In the rows, 100 means zero.
A single turn carries every row of the set below to another of its rows. Some are shown first; where does it send the rows asked next?
k26: 96, 90, 71, 91, 112, 89, 99, 120, 80, 88, 134, 102, 106, 116, 141, 71, 109, 114, 64
k738: 75, 112, 88, 60, 93, 84, 99, 138, 87, 100, 126, 129, 88, 104, 91, 87, 115, 73, 102
k48: 108, 87, 110, 78, 118, 109, 92, 91, 51, 77, 139, 134, 104, 102, 91, 96, 106, 86, 85
k522: 118, 94, 119, 83, 113, 100, 98, 98, 77, 75, 130, 136, 122, 77, 94, 93, 117, 82, 84
k948: 98, 83, 93, 87, 97, 58, 110, 128, 71, 84, 125, 134, 93, 117, 119, 68, 98, 103, 110
k455: 104, 61, 94, 72, 107, 87, 106, 88, 90, 94, 105, 126, 101, 101, 117, 59, 108, 122, 80
k232: 106, 105, 99, 54, 92, 83, 103, 120, 93, 92, 85, 107, 99, 104, 127, 98, 112, 97, 104
k680: 104, 99, 80, 88, 101, 80, 78, 97, 69, 132, 150, 98, 101, 111, 126, 95, 103, 103, 105
k397: 111, 102, 89, 94, 128, 91, 97, 124, 63, 101, 121, 115, 101, 108, 129, 61, 121, 123, 65
k360: 118, 81, 72, 97, 131, 109, 91, 94, 84, 122, 100, 105, 86, 123, 108, 96, 101, 93, 83
k130: 101, 83, 100, 67, 92, 91, 84, 106, 77, 111, 138, 120, 113, 92, 97, 77, 85, 118, 62
k320: 95, 87, 101, 100, 119, 73, 112, 89, 79, 92, 112, 103, 98, 119, 137, 79, 134, 91, 106
k454: 99, 132, 97, 70, 96, 93, 103, 95, 109, 110, 129, 106, 108, 70, 110, 89, 123, 97, 81
k886: 93, 93, 78, 112, 98, 103, 97, 105, 127, 92, 102, 125, 106, 91, 122, 94, 109, 90, 105
k967: 119, 85, 75, 96, 129, 111, 92, 88, 77, 120, 97, 105, 85, 121, 109, 91, 98, 92, 86
k371: 111, 128, 86, 105, 115, 120, 99, 115, 89, 110, 125, 141, 91, 102, 78, 93, 126, 93, 100
k980: 81, 86, 72, 89, 95, 87, 105, 117, 93, 96, 134, 130, 116, 124, 136, 67, 96, 99, 71
k707: 92, 108, 111, 68, 96, 85, 97, 113, 70, 108, 152, 112, 97, 97, 126, 110, 124, 74, 94
k32: 95, 104, 118, 59, 128, 110, 97, 112, 68, 124, 125, 105, 111, 92, 95, 87, 120, 87, 81
k649: 84, 116, 87, 55, 87, 85, 102, 134, 90, 86, 105, 122, 98, 91, 105, 103, 105, 97, 105
k134: 83, 91, 83, 109, 104, 104, 95, 102, 129, 94, 104, 124, 96, 87, 115, 96, 119, 86, 101
k770: 116, 127, 84, 101, 114, 126, 105, 104, 91, 111, 127, 142, 84, 100, 83, 83, 117, 97, 96
k987: 105, 101, 89, 100, 104, 66, 80, 101, 68, 105, 153, 135, 96, 104, 92, 84, 109, 100, 122
k839: 92, 90, 83, 84, 79, 70, 79, 101, 98, 115, 132, 119, 121, 97, 99, 95, 92, 113, 112
k534: 94, 93, 77, 115, 96, 102, 103, 101, 125, 91, 103, 121, 114, 95, 123, 93, 111, 89, 103
k447: 104, 124, 102, 78, 113, 74, 126, 119, 96, 86, 127, 137, 104, 101, 132, 75, 118, 82, 107
k675: 112, 100, 101, 84, 123, 90, 110, 97, 61, 109, 103, 129, 110, 98, 78, 65, 88, 114, 95
k475: 107, 131, 85, 103, 117, 112, 99, 114, 89, 110, 122, 140, 89, 96, 76, 92, 129, 93, 95
k502: 99, 72, 89, 66, 106, 113, 94, 88, 54, 105, 142, 133, 91, 100, 102, 87, 100, 76, 79
k365: 113, 84, 74, 101, 134, 107, 105, 101, 87, 123, 98, 105, 96, 130, 108, 95, 98, 88, 89

k130 turns into k707
k232 turns into k397
k454 turns into k320
Now find these:
k26 turns into k48
k738 turns into k980
k455 turns into k32
k134 turns into k365
k967 turns into k475
k360 turns into k371
k680 turns into k987

A single turn carries every row of the set below to another of its rows. Some are shown first; where does it send the rows asked next?
k435: 82, 91, 145, 83, 104, 89, 58, 108, 146, 163, 114, 91, 113, 104, 85, 54, 125, 68, 89, 117, 66, 74, 98, 122
k735: 82, 76, 131, 77, 118, 90, 94, 101, 123, 128, 103, 121, 95, 95, 77, 106, 129, 93, 117, 78, 117, 89, 118, 107
k950: 69, 105, 120, 99, 92, 90, 70, 104, 137, 126, 143, 89, 60, 83, 91, 75, 134, 95, 103, 132, 57, 84, 109, 107
k843: 87, 66, 109, 65, 94, 73, 70, 102, 130, 137, 116, 90, 103, 61, 67, 93, 105, 77, 123, 93, 93, 93, 116, 93
k548: 113, 91, 140, 55, 118, 86, 69, 68, 136, 99, 106, 99, 94, 66, 86, 85, 122, 68, 94, 109, 112, 95, 101, 95
k520: 89, 102, 154, 102, 96, 107, 74, 100, 154, 113, 139, 100, 76, 90, 78, 79, 147, 82, 118, 127, 84, 82, 92, 123
k46: 93, 91, 142, 84, 111, 71, 83, 82, 114, 136, 85, 91, 118, 83, 73, 91, 130, 46, 87, 118, 111, 82, 105, 102
k825: 93, 118, 139, 88, 96, 93, 71, 111, 162, 120, 134, 99, 77, 68, 79, 80, 135, 68, 103, 142, 89, 78, 99, 107
k766: 80, 123, 116, 86, 91, 88, 70, 101, 145, 131, 130, 88, 67, 85, 90, 67, 131, 80, 97, 146, 71, 85, 105, 105
k896: 113, 99, 125, 72, 120, 92, 57, 92, 84, 139, 122, 89, 102, 84, 99, 82, 122, 58, 95, 82, 89, 103, 108, 107
k195: 77, 107, 132, 100, 91, 101, 72, 90, 137, 122, 135, 88, 66, 103, 90, 65, 145, 92, 109, 132, 67, 87, 98, 121
k90: 81, 55, 112, 80, 105, 68, 73, 104, 113, 130, 131, 79, 78, 77, 76, 92, 109, 69, 104, 99, 64, 111, 125, 92
k702: 101, 93, 125, 102, 70, 97, 87, 112, 144, 119, 92, 110, 87, 91, 96, 101, 123, 96, 64, 113, 70, 85, 111, 104
k163: 118, 88, 128, 107, 74, 110, 68, 107, 130, 130, 90, 106, 92, 97, 99, 96, 118, 62, 95, 138, 68, 86, 113, 125
k916: 92, 96, 126, 88, 97, 94, 45, 89, 129, 155, 134, 108, 102, 82, 87, 63, 117, 81, 125, 97, 79, 65, 96, 122
k367: 99, 94, 132, 119, 96, 80, 53, 80, 130, 139, 157, 92, 89, 66, 85, 88, 116, 62, 107, 98, 77, 85, 103, 108
k450: 75, 43, 150, 77, 117, 89, 75, 109, 116, 128, 112, 71, 90, 88, 76, 88, 123, 81, 90, 97, 59, 101, 116, 107
k529: 111, 88, 123, 108, 66, 87, 76, 98, 126, 110, 111, 133, 86, 90, 86, 84, 125, 74, 77, 108, 67, 74, 96, 109
k836: 71, 76, 124, 82, 129, 70, 85, 103, 111, 128, 101, 93, 82, 92, 104, 111, 120, 75, 80, 120, 84, 104, 141, 87
k185: 90, 88, 152, 113, 103, 76, 65, 100, 146, 147, 137, 72, 97, 88, 82, 81, 125, 50, 72, 117, 63, 94, 105, 108
k273: 80, 114, 116, 84, 89, 88, 73, 121, 157, 135, 137, 100, 72, 72, 79, 77, 126, 83, 112, 134, 78, 80, 108, 103
k790: 83, 79, 121, 80, 123, 65, 88, 104, 123, 117, 120, 124, 84, 72, 86, 116, 118, 71, 99, 98, 108, 94, 130, 82
k153: 86, 68, 135, 64, 127, 71, 62, 117, 127, 115, 129, 115, 116, 96, 104, 107, 123, 68, 102, 95, 97, 108, 129, 88
k200: 80, 55, 147, 61, 106, 92, 71, 109, 131, 134, 98, 83, 114, 71, 68, 90, 119, 89, 111, 92, 88, 82, 107, 108
k634: 98, 81, 160, 98, 129, 86, 78, 79, 90, 121, 107, 99, 92, 76, 81, 93, 135, 57, 82, 100, 91, 81, 103, 109
k561: 69, 74, 135, 78, 125, 95, 94, 101, 111, 140, 83, 91, 93, 114, 97, 99, 130, 96, 98, 102, 94, 100, 128, 111
k352: 81, 108, 134, 88, 104, 92, 63, 75, 164, 133, 112, 78, 100, 90, 119, 98, 121, 102, 94, 124, 97, 95, 120, 101
k696: 80, 101, 147, 92, 90, 102, 77, 120, 168, 127, 129, 91, 87, 80, 73, 87, 139, 84, 116, 132, 87, 78, 101, 115
k161: 108, 87, 129, 60, 121, 82, 51, 105, 103, 140, 114, 101, 121, 101, 98, 77, 122, 41, 107, 107, 95, 99, 114, 108
k767: 123, 99, 119, 104, 69, 109, 80, 111, 127, 133, 97, 116, 81, 95, 85, 85, 120, 74, 86, 106, 72, 84, 101, 124
k476: 88, 102, 118, 93, 100, 91, 79, 91, 171, 144, 128, 93, 86, 121, 99, 87, 124, 89, 111, 103, 99, 115, 119, 113
k787: 92, 85, 127, 59, 130, 89, 61, 116, 113, 133, 113, 87, 106, 85, 118, 108, 116, 80, 92, 99, 91, 110, 136, 92
k546: 96, 78, 143, 75, 110, 66, 65, 91, 114, 123, 116, 94, 134, 109, 87, 81, 135, 42, 89, 101, 98, 102, 103, 100
k190: 105, 78, 131, 110, 71, 88, 63, 94, 128, 107, 104, 122, 96, 93, 101, 94, 123, 63, 87, 139, 64, 76, 109, 110
k549: 98, 81, 124, 88, 127, 84, 75, 86, 78, 134, 118, 114, 73, 98, 83, 75, 125, 51, 104, 98, 82, 91, 112, 115
k278: 116, 89, 129, 108, 83, 111, 78, 119, 136, 118, 106, 116, 72, 81, 103, 115, 116, 84, 84, 115, 68, 90, 122, 112
k35: 91, 79, 115, 96, 63, 89, 78, 105, 145, 113, 94, 128, 97, 110, 97, 94, 124, 94, 91, 121, 74, 80, 112, 107
k512: 102, 91, 139, 88, 109, 76, 70, 79, 95, 123, 125, 83, 114, 93, 89, 86, 137, 60, 77, 76, 92, 104, 97, 99
k73: 103, 77, 123, 63, 120, 90, 80, 75, 121, 116, 110, 87, 71, 122, 90, 64, 126, 65, 97, 109, 84, 124, 110, 113
k142: 81, 74, 129, 74, 109, 73, 80, 102, 125, 118, 125, 104, 117, 111, 92, 101, 134, 87, 98, 69, 105, 113, 114, 93
k604: 86, 91, 123, 71, 113, 89, 78, 102, 111, 136, 110, 77, 109, 99, 105, 102, 127, 99, 89, 71, 97, 115, 122, 97
k722: 92, 92, 135, 85, 123, 91, 72, 108, 163, 126, 151, 129, 68, 109, 98, 78, 123, 87, 95, 93, 82, 102, 114, 108
k544: 70, 93, 151, 107, 92, 102, 74, 103, 147, 118, 136, 82, 76, 91, 86, 85, 147, 96, 107, 129, 67, 84, 101, 118
k317: 107, 94, 111, 62, 109, 72, 75, 66, 133, 115, 104, 79, 85, 91, 91, 79, 115, 57, 94, 125, 101, 117, 115, 91
k294: 94, 92, 107, 75, 110, 69, 81, 90, 103, 149, 98, 106, 98, 104, 76, 72, 120, 41, 109, 114, 101, 93, 114, 107
k630: 105, 76, 118, 103, 77, 103, 68, 112, 136, 114, 111, 133, 81, 99, 105, 106, 116, 81, 111, 124, 72, 87, 123, 117
k241: 84, 98, 152, 80, 127, 91, 56, 93, 155, 116, 135, 113, 83, 76, 117, 89, 122, 99, 77, 114, 80, 82, 116, 96
k197: 110, 74, 153, 58, 130, 103, 73, 78, 123, 101, 112, 106, 80, 97, 85, 71, 131, 75, 99, 94, 94, 102, 98, 117

k200 turns into k548
k950 turns into k195
k604 turns into k512
Now find these:
k916 turns into k352
k163 turns into k278
k634 turns into k735

